In the data rows, 128 means zero.
Each row below has a hidden score, from 0 to 20, with 10 about the middle. What is it? The score is a weighted sum of the row's numbers plus the product of two more (or one squared), each taken from its middle value.
[132 102 130 131 124 155 146  99 112 122 108 122 160 112 146 114 133 129
 131 112 117 129 137 155 143 105 107 127 144  92 115 147]: 13
[151 130 146 125 122 165 153 128 142 142 158 128 165 116 124 115 106 161
 100 123 141 109 141 113 166 120 126 141 146 117 144  92]: 19
[124 146 132 167 130 104 135 162 130 133 159 126 146 103 116 122 133 170
 152 114 165 128 132 116 128 100 114 138 116 139 109 105]: 10
[134  92 127 155 148 155 128 104  91 122 125  97 151 143 131 126 152 166
 103  99 109 125 147 138 135 117 104 115 178 101 115 145]: 10
[154 171 166 180  98 103 126 121 139 149 156 149 134  84  88 133 109 164
 115  98 191 162 163  78 159 135 135 156 130 148  85  85]: 6
[143 120 135 134 114 136 140 144 128 139 130 143 120 107 143 127 134 113
 120 121 130 112 146 109 148 150 116 140 130 130 117 112]: 12
[128 149 112 125 119  94 113 133 161 142 129 167  94 126 114 122 107  99
 146 172 153 142  95 109 106 166 125 122 103 171 139 129]: 9
[149 170 110 118 113 117 112 130 155 137 153 147 117 131 116 131 109  98
 154 150 128 142 109 105 136 156 151 131 120 157 140 138]: 4
[143 117 129  94  78  89 144 126 153 111 110 183 109 113 133 143 107 103
 145 147 147 144 150 129 117 147 142 124  87 129 132 112]: 11
[131 127 136 140 135 170 130 149  87 151 115 101 151 135 137 137 134 148
  96 125 127 109 152 134 151 142 113 149 161 111 109 147]: 14
[142 104 150 139 105 152 147 113 112 115  68 140 114 111 148 161 128 129
  91 117 143 141 174 115 131 132 119 157 155 101 119 138]: 13
[110 115  94 107 148 132 140 147 140 132 130 124 120 148 115 113 140  99
 150 145 118 120 109 149 106 115 148  86 120 146 138 134]: 9
[143 104 153 125 152 180 140  91 109 106 134 109 158 119 137 114 147 162
 118  81 113  88 170 143 172 106 121 130 177  77  99 127]: 7
[125  63 128 152 154 150  87  98  94 122 109 116 150 146 141 139 163 152
 101 107 111 116 158 156 131 120 124 117 166  85 109 140]: 7
[140 118 148 120 132 151 113 123 116 121 130 113 132 129 137 111 135 132
 106 113 127 114 143 132 143 109 115 109 150 120 115 123]: 14
[153 102 189 168 132 153 155 124  76 147 127 127 177 111 137 141 125 160
  76  76 134 111 164 117 170 116  94 165 161  66 120 129]: 10
[118 102 107 163 156 111 133 121 126 119 120 104 121 155 131 152 152 134
 127 121 115 121 124 139  91 115 112 112 131 113  93 151]: 11
[105 142 108 109 143 105 123 144 170 116 107 116 102 118  97  90 136 116
 158 164 114 122  79 149  94 114 165 110  89 157 126 100]: 14
[148 103 125 102  81  99 128 108 148 100  99 169 119  74 169 174  87  97
 109  89 148 141 154 110 123 167 153 149 122 123 130 135]: 13
[152 142 133 131 107 109 119 136 163 154 136 157 105 135  91 119 129 122
 137 147 144 140 133 100 133 146 116 144  94 149 149 118]: 9
[112 126 133 106 128 147 123 105 121 124 146 137 147 134 127 111 119 136
 130 131 140 135 135 109 140 119 129 150 121 120 123 114]: 6
[119 117 156 122 108 114 150 128 143 140 150 139 129 127 116 109  98 123
 118 141 134 142 123  98 142 133 135 157 130 153 145 119]: 7
[115 144 113 117 124 104 138 139 171 111 154 129 129 135 104 126 108 114
 162 129 131 137 111 128 136 103 129 115 103 132 145 126]: 10
[105 140  93 139 141  71 105 156 131 116 123 152  83 142 117 166 133 104
 171 169 131 151  89 133  73 134 133 116  97 170 128 156]: 17
[142 166 159 157 103  70 152 116 168 127 171 168 110  68  67 135  95 106
 139 130 178 159 145  95 141 140 142 137  94 155 104  53]: 6
[144 125 151 147 134 164 139 119  85 143 130 103 157 145 161 130 136 152
 115 114 116  95 144 132 158 117  98 132 181 105  96 157]: 7
[151 148 159 107 108 159 134 140 144 134 121 135 146  99 151  97 111 139
 113 115 141 151 136  98 165 145 144 153 115 143 150  92]: 15
[188 114 188 159  47 111 147 112 153 108  80 195 111  56 167 196  69 153
  93  75 208 163 190  71 149 161 130 193 143 111 129 138]: 18
[111 104 119 159 155 126 119 135 108 136 114 124 131 119 153 158 165 121
 128 127  97 126 106 157 114 113 106 102 154 121  82 128]: 9
[125  92 132 174 169 143 121 119  77 124 126  73 123 129 135 148 184 153
 116 104 101  42 168 199  95  94 118  85 185  87  95 160]: 7
[125 155 119 120 132  87 132 161 165 150 174 126 132 117  72  93 147 121
 160 148 130 151 120 123 106 117 138  84 105 175 120  74]: 14
[113  93 127 168 149 144 125 117  82 114 118 104 154 135 146 150 170 147
 129 115  90 121 135 157 110 103 105 129 155  93 130 134]: 12
[108 146 126 127 118 117 134 152 141 137 130 142 118  94 132 125 117 121
 127 142 128 144 125 109 122 153 129 136 107 167 153 124]: 11
[123  86 120 138 171 138 124 117  96 122 147  83 115 147 132 147 169 144
 110 110 106  88 140 170 105  98 110  70 180  88  91 154]: 8
[129 127 140 124 113 138 125 113 164 127 140 127 148 114 129 116 124 124
 133 138 118 141 131 118 138 131 125 123 115 119 139 114]: 6
[128 128 127 118 116 133 120 120 131 107 114 136 109 120 140 150 118 135
 105 111 127 125 148 121 124 145 130 145 134 104 141 130]: 9
[127 134 120 112 124  96 116 155 147 126 129 141 115 135 129 121 137  91
 128 154 140 135 103 112 113 124 118 124 109 154 131 123]: 15
[133 133 152 110 100 160 141 139 145 137 130 132 178 106 101  86 109 147
 138 137 125 112 171  96 179 128 143 157 128 117 153 112]: 9
[105 109 103  93 124 135 136 112 151 122  99 143 126 154 154 130 100 102
 138 131 110 134 125 147 119 121 140 135 126 135 160 153]: 9
[122 139 130 133 139 121 140 139 115 116 153 129 127 122 115 129 130 120
 144 147 143 107 122 125 125 146 139 113 119 144 121  86]: 12
[165 116 120 102  84  99 139 116 172 107 113 166  85 102 151 153  87  98
 118  97 177 150 132 128 123 159 169 129  99 116 146 147]: 14
[156 104 117 127 130 151 118 109 105 120 120 111 115 117 151 133 130 146
 113 139 130 124 139 129 151 138 116 127 152 111 125 143]: 12
[ 90 156 105 151 180  99 109 145 133 110 202  82 143 155  74  77 161 116
 192 177  96 120  83 144  99 104 120 103 110 179 111  81]: 7
[132 141 113 118 112 109 134 163 121 129 140 149 120 133 101 123  91 145
 134 135 154 147 108 125 126 135 115 138  93 167 126 114]: 13
[124 150 126 112 129 118 145 124 139 154 141 131 135 112 108 117 127 125
 127 162 103 153 115 116 105 140 125 137 114 163 143 122]: 9
[100 135 106 155 174 116 115  92  85 132 120  95 116 141 154 139 165 175
 110 108 106  69 139 167 101 116 111 125 162 126 105 140]: 10
[131 125 155 129 101 117 154 127 146 121 137 138 122  98 122 161 127 121
 112 114 147 140 135 112 136 126 124 144 106 144 116 106]: 7
[132 139 140 137 126 127 140 129 125 128 141 134 137 105 113 145 130 130
 118 121 148 125 135 106 138 149 120 136 131 116 132 119]: 6
[131 130 179  92  96 172 133 101 156 121 138 140 162 105 128  95 102 131
 116 108 157 141 168  91 173 156 150 162 124 123 147  93]: 6
[136 136 142 116 115 125 124 156 160 140 139 154 119 125 109  94  92 104
 129 145 153 153 131 102 155 125 139 147  98 150 158 112]: 12
[117 120 158 110 132 167 130 129 132 116 139 124 168 114 148 106 144 146
 118 105 139 144 169 111 161 128 147 132 140  99 142 109]: 9
[139 132 172 104 116 185 167 103 126 133 144 133 185 120 140  90 116 168
 105 100 163 126 161 107 198 130 130 156 149  99 138  92]: 11
[125 146 104 102 146 122 114 144 156 132 153 129 116 168 128  89 126 107
 174 162 100 127  88 153  81 102 148 121  96 150 129 134]: 9
[104 144  63  75 160 129 115 124 140 116 117 106 101 169 103  75 155  88
 163 173  94 126  78 183 100 122 145 117  97 143 147 126]: 10
[126 131 123 113 101 123 125 115 135 109 124 153 115 103 162 147 114 122
  94 114 155 126 157 126 133 142 149 152 122 116 130 141]: 6
[146 151 142 123 107 143 135 147 127 121 114 135 133 130 135 109 122 135
 129 128 142 116 127 114 144 133 138 140 132 131 154 108]: 14
[129 117 129 126 136 139 132 137 123 104 140 132 117 126 125 135 120 144
 128 139 116 137 135 129 117 122 152 137 135 112 142 136]: 13
[141 124 136 128 128 127 151 160 115 124 123 114 102 137 128 122 145 155
 113 122 121 126 120 131 124 124 124 122 136 125  99 125]: 17
[136 121 137 155 141 140 110 111  89 114 128 108 157 134 122 116 166 164
 106  84 106 108 153 145 126 103 119 126 156  96 105 131]: 7
[104 141 123 124 128  95 126 144 128 124 145 147  96 161 122 148 135 109
 132 131 120 143  97 130  90 121 142 133 110 175 118 120]: 9
[165 144 172 159  94 106 125 120 152 125 149 165 120  53 117 174 129 130
 116  97 163 150 166  96 137 148 117 159 129 137 118  99]: 6
[120 103 108 102 132 163 125 119 104 119 100 117 142 147 153 125 123 146
 108 123 122  98 136 149 127 120 133 157 159 125 154 168]: 7
[117  98  88  72  71  88 133 128 185  93  79 186  70 106 167 151  82  48
 146 149 138 126 109 149  91 160 168 125  78 142 189 144]: 14
[176 128 177 160  85 120 164 127 144 137 105 178 109  69 156 178  89 136
  73  85 176 144 177  89 145 165 123 173 135 117 137 118]: 13
[148 123 161 125 123 179 144 102 124 138 119 120 163 103 135 111 143 161
 109  98 121 116 162 127 170 107 121 140 159  89 134 116]: 7
[116  92 109 154 177 129 128 134  69 118 106  88 112 161 141 169 172 151
 111 121 103  99 131 198  89 104 115  77 152 117  74 167]: 11
[131 129 128 147 144 127 130 125 107 120 136 114 154 124 135 131 153 145
 118 115 115 121 139 151 131 125 112 119 141 107 118 138]: 7
[110 125 137 117 150 182 125  99  82 130 107  93 174 175 157 120 148 146
 122 127 112 109 123 131 139 130 112 139 164  99 129 167]: 4
[103 128  44  50 158 135 117 127 160 106  86 117  94 167 173 108 146  65
 164 179  63 115  86 183  85 120 168 118 102 125 168 183]: 14
[115 121 101 114 118  77 122 145 185 118 137 167 109 103  94 138 106 100
 142 151 126 143 100 122 114 112 163 102  78 167 151  72]: 11
[ 92 106 102 104 164 160 126 133 106 155 117  80 131 196 123  88 173 117
 144 179  82 117  86 155 120 105 119 106 118 132 133 141]: 9
[126 118 134 138 133 138 131 138 126 132 115 124 147 136 108 137 136 137
 122 126 128 114 133 133 130  95 130 127 151 128 109 125]: 11
[107 129  95 111 163 114 105 132 149 129 171 101 136 179  93  92 143  79
 172 151  88 136  81 140  93 108 131  90  94 154 141 117]: 5
[132 126 148 128 121 152 129 121 107 138 112 127 134 134 136 113 126 156
 128 126 125 139 163 113 149 110 125 121 131 114 114 102]: 15
[104 105  72  80 150 110 115 139 163 109 116 115 125 154  99  88 129  76
 180 168  95 106  81 154 103 131 153  82  80 155 163 122]: 12
[ 97 117  83 159 187  82 114 164  84 115  91 122  97 166 136 191 163 130
 136 143  98 111 106 178  62  99 109  94 136 114  98 147]: 17
[136 142 166 163 132 138 132 126 110 128 162 130 118 112  97 142 151 171
 118 111 131 144 131 105 143 105  92 127 137 124 117 100]: 8
[137 144 150 146 126 128 141 124 133 125 118 134 127 100 136 141 111 133
 126 132 137 123 139 119 116 146 117 133 137 140 139 119]: 10
[120 127  89 172 177 102 127 154  89 131 108 103  82 158 129 182 181 130
 123 121 120  78 111 186  65 118  81  91 151 134  78 168]: 14
[113 118 103 118 128 122 150 135 131 141 104 133 107 132 152 125 127 124
 135 141 119 133 120 151 125 120 125 102 141 123 168 138]: 10
[110 150 120 138 102 116 124 172 139 134 141 149 135 130 117 126 121 120
 145 144 147 130 105 120 105 145 124 113 107 152 137 129]: 8
[126 129 131 138 143 137 125 126 111 125 141 106 126 127 126 143 131 131
 135 130 124 112 127 150 134 130 124 133 150 133 130 144]: 5
[125 108 130 124 115 129 111 130 151 138 152 133 126 120 117 106 117  95
 138 112 124 144 143 121 163 160 124 149 109 120 124 115]: 13
[121 134 135 151 145 140 100 130 114 126 137 111 128 143 143 137 143 154
 118 125 102 106 131 145 105  97 113 107 131 124 122 127]: 13
[154 170 117 117  99 100 118 122 152 129 137 150 134 154  99 121  95 116
 132 156 162 155 116  88 128 148 152 136  86 179 148 105]: 10
[101 134 134 139 183 154  97 168 100 157 145  51 174 176  82 100 175 172
 162 150  83 115 114 151 151  92 102  94 164 142 112 104]: 12
[141 154 138  95  95 122 119 147 170 135 130 161 124 118 114 106 100 113
 141 152 163 163 107  79 132 175 139 162  95 177 140  95]: 13
[111 138 107 129 141  93 128 156 136 142 103 132  84 138 150 150 123  95
 153 152 132 114 105 132  92 153 108 108 134 135 110 148]: 14
[126 111  95 147 173 116 165 121  73 146 117 103 110 147 136 152 169 137
 128 120 108 116 136 176  84 111 102  94 151 128  87 179]: 10
[102  94 122 154 160 126 146 127  81 158 128  96 103 143 153 147 178 154
 118 113  93  89 140 178  87 106 109  80 154 105  94 151]: 11
[125 136 125  98 108 140 128 125 141 131 153 129 143 126 113 107  96 146
 132 143 161 123 138  97 147 132 115 118 119 134 142 115]: 10
[141 121 168 177 104 136 144 147 103 136 147 134 172 106 107 156 138 151
 103  88 147 141 164  97 154 130 103 143 144 113 106 110]: 6
[149  99  86  65  90 118 158 100 164 101  58 178  89 113 190 164 102  94
  96 132 132 145 132 154  95 162 162 140 108 115 176 167]: 13
[122 135 134 117 135 121 143 122 120 117 118 107 126 139 152 120 135 117
 121 117 128 119 138 121 137 100 127 122 152 124 133 132]: 10
[119 128  96  99 132  97 124 119 170 118 150 140  85 125 103 127 108 104
 155 154 138 153 103 135 120 147 147 108  97 145 126 114]: 12
[125 150 163 159 110 143 132 102 126 128 119 125 157 127 157 163 132 147
 110  98 130 137 179 104 150 143 108 158 147 121 125 135]: 4
[138 116 125 148 125 140 127 124 122 125 133 129 145 131 118 140 117 160
 121 119 129 126 149 133 139 128 136 142 130 120 125 145]: 9
[146 165 136 119 106 108 119 134 151 105 146 161 131  99 125 121  86 120
 140 144 128 167 105  89 155 150 145 135  95 160 141 115]: 16
[126 144 131 119  98 112 129 134 146 117 138 155 116 100  97 102 106 117
 137 170 172 141 100  79 142 149 142 143  75 165 151  94]: 11
[135 127 160 112 100 162 157 128 146 140 144 147 152 107 148  87 102 140
 122 114 134 156 143 106 165 128 130 154 123 106 152 108]: 10
[161 109 164 107 108 185 136 115 142 147 141 136 167  78 138  83 125 130
 112  95 127 127 154  96 192 111 136 158 153 116 133  94]: 8
[145 110 105 112  96 134 132 104 116 125  96 137  91 119 161 153 121 111
 118 133 116 126 133 119 113 131 132 152 152 107 143 160]: 11
[142 118 141 118 107 124 123 130 117 107 129 144 126 107 143 143 111 128
  91 121 141 129 150 116 141 165 134 136 141 104 125 142]: 10
[106 112 117 143 155 112 119 121 112 122 118 114 103 138  98 151 140 141
 126 126 114 116 124 151  99 106 116 126 148 130 106 145]: 8
[141 110 105 108  93 102 137 127 188 104 118 157 106 130 138 145 114  94
 146 120 127 136 122 125 138 140 143 117  82 134 134 119]: 15
[144 126 148 113 123 153 129 115 141 129 141 129 161 107 125  89 105 151
 117 121 135 158 143 118 174 129 133 149 144 116 125 129]: 11
[127 108 110 121 131 145 114 137 111 118  93 125 126 142 153 150 144 128
 115 112 116 116 119 149 128 128 132 152 157 127 146 166]: 10
[140 105 147 142 140 159 129 110 102 122 119 103 151 127 155 111 152 153
 152 100 129 100 159 158 141 101 123 101 164  75 111 124]: 8
[118 106 107 107 133 140 123  94 131 127 115 120  93 174 171 134 120 116
 132 134 102 131 113 150 106  93 142 113 131 128 142 156]: 8
[ 88 174 142 166 150  89 103 160 168 158 214 105 133 140  59  83 153 121
 184 145 111 131 102 114 132  86 125  87  99 172  75  47]: 9
[ 88 115  85  91 158 141 120 149 137 121 112 112 131 187 107  92 154  91
 171 170  76 111  85 155 106 110 143 118 123 145 138 144]: 10
[134 156 142 122 110 157 151 104 152 140 123 136 168 101 104 101 108 118
 126 147 136 162 126  90 144 132 124 141 142 151 135 123]: 6
[127 105 103 106 116 126 123 134 128 115 118 143 100 121 142 154 134 107
 144 138 125 123 142 149 112 146 136 128 129 111 148 144]: 10
[103 145 103 149 149 105 123 150 114 133 114 118 118 145 104 139 136 106
 161 150 133 127 112 128 113 124 133 106 120 161 136 135]: 9
[132 146 153 177 145 117 107 146 114 139 149 110 134 115 115 112 152 166
 149 117 138 148 138 113 149 125  99 124 129 129 113  96]: 14
[137 134 100 143 148 101 132 136 126 136 135 123 118 145 132 164 157 126
 145 129 113 131 113 144  92 136 129 118  97 152 109 141]: 9
[102 140 139 126 153 131 126 119 105 123 132 117 140 131 141 136 148 123
 135 135 139 132 129 134 123 134 148 133 143 128 115 134]: 5
[172 105 129 111  89 137 143 124 147 111  99 151 113  95 159 159 107 116
  95  87 152 142 150 127 131 149 124 144 140 112 131 160]: 13
[121 160 144 156 119 113 132 121 145 149 164 139 129  92  93 142 113 127
 156 107 138 126 132 113 136 124 132 123 114 131 107  88]: 2
[129 150 141 107  99 133 124 149 158 109 161 138 130 116 114 101  94 121
 125 157 171 160 112  87 163 142 156 140 105 157 167 102]: 9
[118 129  94 105 134 118 140 130 137 125 103 135 113 167 135 125 156  75
 149 155 111 132 105 142  93 123 139 109  91 128 146 122]: 10
[127 138 128 121 144 140 132 119 119 117 132 124 151 143 132 154 140 144
 125 128 139 102 132 143 129 122 131 117 135 110 117 119]: 13
[ 90 187  78 127 126  58 128 177 156 126 112 164  77 131 102 165 111  97
 170 179 134 159  63 120  50 160 131 126  84 177 123 144]: 12
[120 126 114 103 132 127 142 137 109 123 141 114 134 136 132 114 122 127
 114 126 127 123 114 137 113 127 121 147 130 120 125 123]: 11
[129 142 145 115 122 156 139 108 141 147 131 121 159 110 130 103 129 136
 120 115 137 136 139 122 157 100 111 150 149 115 130 126]: 4
[131 108 139 127 129 159 146 120 109 128 165 107 140 115 113 123 127 168
 130 106 125 136 137 137 149 124 122 143 148  97 113 132]: 13
[145 141 130 106 100  98 140 125 162 115  99 167 103 109 141 146 103  92
 120 121 133 123 136 132 140 131 144 114  94 129 145 116]: 12
[106 142 102 134 173 130  90 136 120 155 143  77 133 177  91  77 153 119
 152 148  83 119 100 153 114  83 121 102 122 153 148 130]: 6
[153 145 177 168  73 111 148 120 144 132 142 181 134  64 113 177  97 142
  92  79 196 130 172  80 152 160 117 155 128 120 111 104]: 6
[103  92 117 154 160 115 103 116 101 114 118 101 111 140 153 171 148 139
 104 123  86 104 133 169  82  91 115  74 154 112 131 156]: 7
[132 138 138 164 136 116 139 121 123 149 148 117 117 135 110 130 128 144
 141 132 132 130 125 130 128 133 124 125 148 118 116 125]: 5
[180 144 202 189 105 100 148 139 136 159 167 142 146  80 111 156 114 163
  99  79 175 136 180  87 158 143  87 157 122 131  81  78]: 16
[125 118 143 111 136 159 148  96 117 129 139 123 149  91 126  96 114 164
 115 108 128 131 165 133 174 128 124 160 161  96 128 110]: 9
[123 136 117 134 122 116 128 122 131 128 116 134 130 125 124 119 133 116
 150 139 133 138 117 119  99 124 140 121 112 149 125 128]: 10
[111 102 109 167 163 136 113 119  84 126 130  94 114 144 139 163 170 122
 104 114 104  75 141 169  94 117 109  94 163 103 101 158]: 6
[ 90 118 109 125 177 139  94 141  99 145 143  94 122 155 105 102 150 134
 137 159  94 113 114 140 138 115 113  98 132 140 113 128]: 11
[137  90 154 146 135 171 133 115  85 123 149  89 151 107 120 115 147 177
  97  90 102  74 167 149 167 104 117 112 162  60 108 128]: 6
[146 109 114 105 120 142 153 113 125 111 113 174 110 102 143 153 109 105
 105 112 151 118 130 137 113 143 119 142  98 120 145 148]: 9
[130 138 118 122 123 114 120 127 117 135 145 110 135 131 127 124 118 126
 156 115 127 120 129 141 122 126 142 116 149 148 135 137]: 5
[129 108 100  94  94 118 136 118 143 118  91 153 108 130 167 140 100 107
 136 124 147 113 117 137 118 124 161 123 104 119 156 160]: 9
[101 156 110 121 116  75 132 142 157 135 118 150 111 148 134 140 104 103
 136 164 148 143  84 114 107 142 144 114 104 168 142 126]: 11
[140 152 118 116 113  97 105 142 160 123 138 143  91 134 109 134 115 112
 144 175 140 170  87  91 123 150 118 178 103 179 152 128]: 15
[122 163 142 158 136  96 118 158 139 119 173 113 116 119  68 125 137 148
 154 161 129 120 114 126 122 106 108 122 120 148 126  73]: 11
[ 79 162 103 112 157 113 124 152 150 148 141 111 120 177 114  92 139  84
 171 183 104 131  79 147 108 102 160  99  93 153 133  91]: 14
[ 93  77 138 166 166 157 132 112  71 107 117  75 133 122 145 151 191 171
  99  88  70  98 152 171 102  90 112 103 172  79 109 148]: 12
[141 167 119 117 121 125 136 148 149 140 147 152 131 126  85 117 113 101
 128 157 149 171 103  98 144 154 145 148 111 160 124 104]: 9
[ 94 103 103 150 158  98 100 143 115 125 128 115 116 161 142 162 173 129
 113 132 101 102 123 155  83 113 124  68 143 129 110 152]: 13
[145 135 134 108 120 106 128 126 144 122 150 143 128 119 130 111 104 128
 128 135 138 145 111 109 138 132 129 133 118 151 118 110]: 11
[124 120 119 138 159 133 115 110  79 118 110 106 144 117 159 141 169 145
 104 100 100 102 137 143 111 100 109 111 134  96 107 123]: 13
[131 159 135 144 149 116 105 152 127 148 178  99 141 122  73  96 156 147
 157 125 122 102 114 126 126 109 131 112 130 157 102  81]: 12
[155 145 145 119 102 139 141 134 130 128 129 148 141 116 124 109 107 127
 119 135 143 141 126 119 169 132 133 151 145 128 137  95]: 11
[117 146 150 160 140 150 130 119 103 147 158 101 157 137 122 112 134 149
 118 135 124 123 144 118 149  97 108 126 150 123 113 135]: 4
[133 113 136 127 131 141 135 116 108 138 107 125 132 133 148 116 123 138
 101 114 147 124 134 134 140  90 111 122 146 114 130 124]: 14
[100 124 130 149 152 142 139 127  97 130 130 100 121 118 117 136 154 175
 127 106  96  99 144 173 103 100 106 100 159  93  94 116]: 11
[119 136 126 120 136 137 130 107 130 118 141 122 109 142 133 114 124 126
 125 145 103 121 124 149 131 115 127 133 132 130 131 128]: 6
[108 125  60  71 141 119 107 127 153 103 106 125 114 174 152  88 113  78
 145 168  90 135  74 174  94 130 181 109  94 138 154 149]: 11
[121 135 118 146 132 138 130 120 118 140 143 130 115 135 138 136 135 139
 132 124 125 136 121 143 133 120 133 123 126 135 125 130]: 7
[108 125 127 121 127 135 123 122 143 113 119 120 135 129 121 131 100 108
 134 128 124 110 136 134 106 126 127 147 118 116 121 134]: 6
[101 129 163 185 168 147 102 135  97 154 140  91 133 163  94  98 149 173
 126 114  90 104 123 132 133 109 103 126 145 128 109 107]: 11
[146  94 102  99 125 123 127 109 146 128 110 132 126 152 137 141 122  95
 127 137 104 118 120 139 127 143 160 122  91 108 135 142]: 7
[119 122 125 145 132 127 114 144 128 137 129 134 122 132 139 102 135 136
 129 122 135 123 131 127 130 132 134 126 131 115 128 122]: 11
[120 158 143 104 123 127 141 133 135 133 149 140 120 122 122 132  93 136
 136 150 143 142 122 120 124 148 146 128 123 121 161 126]: 7
[130 117 159 118 122 158 124 104 135 123 125 125 168 109 130  98 113 147
  96 113 136 143 182 114 172 144 122 154 145 110 132 124]: 9
[119 139 133 128 120 128 127 133 144 113 131 117 117 138 104 133 129 132
 142 100 132 144 117 116 122 124 140 129 136 132 132 129]: 13
[128  95 130 145 145 169 126 103 101 129 139 107 156 101 128 125 167 161
  91 102 102  92 163 170 148 105 101 109 164  81 115 137]: 4
[157 120 140 129  93 129 139 122 137 126 103 168 132 125 146 174 107 115
 113 101 162 108 154 110 133 149 142 136 140 127 129 140]: 9
[119 107  97 145 146 119 120 119 108 118 138 128 103 148 124 146 124 125
 110 123 108 122 124 139  99 113 125 114 146 136  97 159]: 9
[148 145 139 135 116 127 129 124 138 161 117 140 137 120 114 113 100 120
 132 141 148 147 117 110 140 137 138 138 119 155 145 120]: 8
[123 139 104 152 139 113 139 129 119 132 117 130 105 133 140 134 145 121
 138 157 120 128 117 143 115 123 137 130 125 120 113 142]: 10
[127 151 104 137 138 123 116 149 139 128 146 122 157 152  93 121 128 106
 153 148 120 112 105 138 141 104 135 123  98 133 108 114]: 6
[111 161 101 146 137  86 131 169 142 144 115 160  98 134 128 157 122  91
 131 167 127 150  79 115  85 129 140 112 105 180 139 138]: 13
[124 147 125 135 129 141 136 115 140 140 145 123 158 128 127 128 160 145
 108 102 136 120 145 136 136 129 129 109 140 139 108 137]: 4
[135 122 140 100 107 128 115 119 142 147 146 136 124 113 115 113 107 126
 135 140 139 160 127 110 132 167 126 134 107 123 147 121]: 8
[149  96 154 130 117 172 139  85 117 131 132 127 174 132 129  98 114 143
 114 113 133 130 172 117 162 129 119 135 149  92 133  91]: 7
[143 153 131 112 102 124 114 120 138 141 152 166 124 111 135  97 108 113
 138 151 127 168 111  97 145 163 157 135 105 156 140 105]: 9
[115 108 127 126 150 139 118 125 104 132 132 119 136 119 134 113 132 117
 126 136  99 134 126 149 139 115 131 116 161 105 139 131]: 8
[110 128 118 135 157 154 117 128 117 129 160 102 134 145 126 129 151 154
 146 132  81 114 127 143 129 126 120 103 151 131 102 138]: 7
[130 151 151 173 120  87 128 133 156 128 152 149 114  95  81 115 123 113
 123 113 174 137 136  97 124 151 132 135  95 151 109  73]: 10
[110 104 116 152 190 121 138 109  88 128  96  95 136 163 140 167 191 158
 122  94 104 101 140 177  80 106 115 101 157  98  89 151]: 10
[148 140 148 101 112 123 145 128 158 124 141 143 153 122 107  93 129 137
 125 124 144 151 125  96 175 148 130 173 112 143 143  96]: 10
[112 144 137 170 152 109 127 151 128 129 158 104 150 113  95 103 132 140
 131 114 131 142 127 106 125 103 108  96 133 148  85  75]: 14
[100 133 121 110 130 111 127 120 164  87 117 140 123 142 141 123 123 114
 116 110 134 129 116 138 117 132 129 122 130 119 167 128]: 8
[147 133 156  89 103 154 131 113 138 133 147 143 151 126 111  89 111 114
 120 131 133 166 147  94 182 137 130 161 129 115 153  76]: 9
[120 135 144 140 140 118 134 130 145 134 150 131 131 109  84 106 127 139
 150 132 118 124 124 128 122 115 110 169 109 161 138  96]: 9
[120 175 147 162 159  97 114 158 127 157 178  96 161 139  47  94 158 132
 158 138 124 136 103 118 133  99 131  94  96 168  80  75]: 12
[148 101 167 117 129 182 144 120 127 127 137 105 154 114 138 107 124 159
 102  87 120 114 161 127 178 136 148 143 138  84 110  99]: 11
[107 142 100 130 142 110 126 142 127 136 127 133 125 129 106 140 149 135
 129 139 109 106 116 134 114 126 110 130 121 144 118 125]: 11
[158  89 146 135 122 140 130 141 129 123  92 123 111 127 141 151 120 139
 120 107 135 132 152 137 144 152 135 149 136 112 138 127]: 16
[101 102 101  92 142 171 117 105  98 120  80  98 122 192 178 125 143 129
 124 120  99 117 128 167 128 117 127 122 164 101 154 176]: 8
[112 125 100 161 145 103 120 134 115 102 116 110  87 147 131 149 158 126
 132 123 131 117 120 148  96 128  91 108 144 110  93 140]: 12
[175  80 175 146  70 171 163  84 103 107  60 171 127  97 251 214  90 165
  59  57 185 141 226 102 146 159  89 189 202  48 135 198]: 13
